In the rows, zero is written as 128.
Named moves (each a turn or a mirror), then the moves between two rows, first move first; the first pair answered
k_512 (before |-> after):
[108 152 142 137  96 132 104 170 149 147 151 115 118 145 169 131 119] |-> [106 155 141 154 105 140 125 156 135 134 125 129 122 155 191 134 125]
[ 67  99 140  87 135 134 106 165 113 111 121 133 128 101 153 129 123] |-> [ 65 101 140  89 137 136 110 162 109 109 115 134 129 101 159 129 124]
[108 113  97 133 166 103 103 152  98 141 130 120 143 104 162 115 139] |-> [108 112  97 130 163 102 101 156 100 143 136 117 144 102 158 116 139]
[162 172 129 138  80 138 141 158 141 101 148 140 133 157 100 150 148] |-> [160 171 129 148  82 144 151 151 133  95 134 147 137 159 111 150 153]
k_552 (before |-> after):
[ 98 133 111 133 140  91 103 110 115 149 124 147 152 114 150 111 138] |-> [128 169  98 138 125  98 114 119 114 122 105 158 141 129 125 121 151]
[108 146 142 121 113 151 163 114 147 107 104 111 133 139 132  94 123] |-> [ 86 127 143 120 128 143 149 118 142 125 118 105 146 134 159  94 122]
[128 134  88 111 150 113 100 139  96 114 153 122 112 143 121 116 158] |-> [150 145  96 107 134 122 120 122 109 101 143 121  99 140  82 105 143]
k_546 (before |-> after):
[156 132 134 131 122 118 132 159 129 157 177 141 155 128 129 182 142] |-> [148 157 136 140 116 126 142 167 127 145 160 140 154 137 148 184 144]
[150  87 135 121 141 120 113 105 122 144 161 137 139 115 114 116 120] |-> [109 137 151 119 124 138 125 145 140 135 153  99 138 129 170 118 111]
[154 130 120 122 125 107 150 131  97 115 114 117 140 121 124 128 127] |-> [149 115 127 110 123 102 134 135 107 131 139 110 141 111 117 122 120]
[102  96 132 122 126 123 127 138 135 153 156 120 143 124 158 118 126] |-> [105 131 126 144 129 140 155 133 119 121 114 129 141 138 177 128 138]
Then:
Between the rows of a pair lie 2 to 3 moves.
[144  98 145 150 126 132 170  93 116 123 134 162 154 137 168 112 184] |-> [115 108 163 116 106 127 140 135 156 150 189 115 150 131 178 103 161]
k_546 k_546 k_512
[112  82 131 132 148 131 136 121 162 137 152  94 146 113 154  98 102] |-> [155  77 112 126 146 118 123 113 154 131 157 109 134 109  92 103 114]
k_546 k_546 k_512
[143  72 150 131 129 116 148  89 125 143 133 154 145 107 126 115 135] |-> [101 117 170 118 109 129 142 136 153 143 149 107 143 117 171 114 119]
k_512 k_546
[127 119 147 111 112 125 128 127 151 146 142 112 123 124 127 108 108] |-> [129  92 137 128 137 120 134 100 125 144 122 137 131 121 133 113 118]
k_546 k_546 k_552
[164 165 135 132  99 169 172 108 140 105  88 142 110 134 102 127 114] |-> [104 169 149 131 114 172 165 128 143 118  93 106 120 131 172 120  99]
k_512 k_552 k_546
[157  99 133 132  87 115 134 135 137 131 167 183 156 177 101 129 165] |-> [133  76 147 146 104 123 159 110 126 136 144 187 168 172 138 121 155]
k_552 k_552 k_512
[ 71 125 134 113 158 133  76 147 107 143 155 118 127  90 150 148 135] |-> [ 87 120 123 141 174 140 105 117  76 122 107 151 132  96 154 154 152]
k_512 k_546
[142 122 137 134 118 131 132  91 125  79  88 146 137 161 130 132 111] |-> [109  83 139 130 138 117 106  94 119 112 117 138 153 149 164 130 111]
k_552 k_552 k_546
[128  99 157 139 120 147 162  95 103 131 102 159 144 112 131  93 139] |-> [123  77 141 123 125 123 114 119 102 160 153 157 153 109 130 104 154]
k_552 k_552 k_546
[120  77 144 139 138 127 151  92 118 145 124 151 146 124 143 115 122] |-> [ 91 131 155 126 113 139 149 140 142 135 133 109 140 136 174 119 113]
k_512 k_546
[107 191 152 123  89 153 136 132 145 145 143 114 125 135 133 151 113] |-> [ 94 177 162 127  96 160 149 115 144 148 133 116 131 132 146 142 106]
k_512 k_552
[156 134 179 135 106 149 156  88 162 102 110 111 103 122  66  93  90] |-> [ 76 141 176 163 148 150 153 108 123 105  86 103 135 131 195 107 111]
k_552 k_546
[135 122 140 113 108 129 118 128 153 138 148 121 123 129 107 124 117] |-> [125  99 129 140 137 125 127 108 118 139 124 149 140 131 142 132 137]
k_552 k_512 k_546
[138 159 127 127 142 114  99 142 127  86 126 137 126 125 167 111 137] |-> [144 126 130 114 144 102  79 136 134 110 156 137 128 114 143 104 130]
k_546 k_546
[146 165 112 137  93 132 128 155 122 115 128 127 125 170 131 141 144] |-> [109 128 120 132 115 120 107 154 117 147 153 116 141 154 170 134 137]
k_552 k_552 k_552
[116 146 116 142  91 130 118 130 116 135 131 141 125 164 158 177 139] |-> [146 124 131 140  85 138 144  89 124 131 117 158 113 155 110 160 119]
k_552 k_546 k_512
[110 131 138 144 113 140 148 129 138 123 120 138 146 145 187 125 134] |-> [127  80 135 128 118 121 119 114 144 156 158 146 148 124 147 118 127]
k_546 k_546
[109 124 140 114  88 128 115 166 143 131 171 114 119 132 113 115 126] |-> [152 113 110 138 106 120 122 135 105 113 140 160 119 136  81 129 155]
k_552 k_546 k_546
[121 101 141 134 131 146 147 111 118 148 110 134 120 124 142 103 124] |-> [121 100 120 139 138 131 125 129 103 150 122 145 126 130 152 122 148]
k_546 k_552 k_546
[110 115 174 111 166 122 117 114 132 115 169 116 108 123 115 123 129] |-> [134 129 162 110 164 119 117 111 126 100 162 123 100 127  87 130 137]
k_546 k_546 k_512
[164  92 130 115  75 117 136 151 164 154 189 181 139 143 103 144 135] |-> [146  95 120 154 102 130 170 136 125 130 133 211 156 159 163 157 158]
k_552 k_552 k_512
[119 164 109 138 168 122  66 159  93  99 132 125 131 137  92 125 127] |-> [113 138 109 154 185 126  83 130  71  99 111 147 145 136 109 122 132]
k_512 k_546 k_512
[154 105 137 146 119 117 113 103 148 144 107 135 140 105 115 108 123] |-> [143 141 144 135 103 123 105 136 168 138 120 107 131 110 122 110 116]
k_546 k_546 k_512
[121 131 126 115 111 124 165 135 129 150 129 144 144 137 166 141 128] |-> [139 144 119 100  99 117 146 152 141 151 150 131 133 136 130 144 126]
k_512 k_546 k_512
[137 157 135 113  95 120 154 136 151 103 148 103 131 122 136 148 107] |-> [134 108 144 118 115 121 159  94 144 121 142 113 136 104 124 130  92]
k_546 k_552
[127 117 109 135 142 146 113 123 103 126 128 143 133 124 130 142 152] |-> [105 135 119 128 135 151 114 142 116 128 135 122 132 127 152 142 144]
k_546 k_546
[101  75 133 119 142 129 117 107 124 163 146 117 141 112 146 111 110] |-> [113 152 121 104 106 131  96 170 143 139 161  90 124 134 129 131 124]
k_546 k_552 k_512
[112  97 159  83 118 155 119 154 126 125 127 122 120 170 193 145 130] |-> [135  68 166  94 130 165 150 103 116 118  95 144 117 160 159 129 118]
k_546 k_552 k_552
[ 76  77 147 133 179 120 134  95 100 153 117 122 145 117 194 114 103] |-> [113 147 108 161 169 123 146 121  72 101  74 151 136 151 189 149 151]
k_546 k_552
[137 130 154 118 111 132 139 116 145 136 130 131 114 114 107 111 106] |-> [104 112 151 132 135 131 135 114 125 144 123 138 132 115 156 114 115]
k_512 k_552
[136  28 134 132 160 115 163  90 117 148 135 179 127 113 127 119 115] |-> [104 126 109 116 124 101 110 213 131 135 182 132 123 150 184 161 150]
k_546 k_552 k_512
[152 110 119 117 127 113 130 140 127 132 140 144 127 133  97 117 137] |-> [135 152 124 125 121 130 151 156 125 109 112 134 126 148 131 122 139]
k_546 k_546
[ 73 105 142 125 142 136 125 125 135 151 138 101 137 116 166 107 114] |-> [101 185 123 132 122 148 139 149 131 101 103 101 117 140 141 125 130]
k_546 k_512 k_546
[137 136 127 134 119 125 158 122 137 124 104 131 145 123 159 152 113] |-> [132 136 121 135 123 121 150 131 132 127 112 130 148 124 169 155 119]
k_512 k_552 k_512
[136 133 148 135 109 148 153 114 134 120 126 143 146 138 138 131 138] |-> [134 110 153 119 111 139 135 113 145 141 153 135 147 124 122 124 128]
k_552 k_546 k_512
[106 141 113 100 134 135  92 161 159 124 171  73 104 104 127 124 136] |-> [142 146 123 113 127 162 145 108 163  95 115  92  89 102  81 107 118]
k_552 k_546 k_552
[124 122 120  94 108 142  78 119 143 122 159  91 112  99  64 127 126] |-> [123 169 116 130 118 171 134 101 118  73  77 109 112 118  98 133 138]
k_546 k_552 k_546
[147 113 146 108 145 141 145  81 148 123 106 122 112  97  93  97 104] |-> [ 94 122 139  97 155 122  94 137 143 147 152  88 126 100 160 111 116]
k_552 k_546 k_512
[104 159 127 100 137 120 113 145 149 134 158 106 128 111  88 124 105] |-> [118 165 130 125 149 139 157 105 131 107 101 127 124 115  85 119 100]
k_546 k_552 k_546
[120 171 100 131 195 111 133 106 111 100  66 118 120 131 108 125 130] |-> [121 147 123 100 182 107 117 104 147 125 108  90 108 109  66 101  96]
k_552 k_512
[140 166  91 110 105 137 130 126 136 109 123  99 119 159 160 109 139] |-> [171 143  77 116 115 129 127 102 123 107 118 127 118 154 124 110 145]
k_512 k_546
[160  86 124 106 110 115  99 102 126 140 158 127 152 115  93 102 149] |-> [103 150 143 125 102 148 141 135 132 113 115 100 160 140 189 105 144]
k_546 k_512
[126 125 158 132 105 160 166 108 143 152 120 127 136 148 151 143 136] |-> [120 117 153 115 100 146 133 130 152 171 158 111 134 143 143 147 134]
k_552 k_512
[107 114 111 128 129 107 113 151 114 139 153 140 143 117 138 142 151] |-> [102 135 112 129 121 112 115 163 120 134 149 133 138 123 146 144 150]
k_546 k_512
[180 166 126 108 126 125 110 150 114 102  98 121  86 125  53 147 122] |-> [147 190 141  99 113 132 106 181 138 107 115  88  85 129  89 145 110]
k_546 k_546
[119 122 163 131  95 153 162  95 136 147  94 161 133 114 109 144 120] |-> [106 150 172 114  78 153 148 127 158 149 115 132 129 117 115 144 110]
k_512 k_546
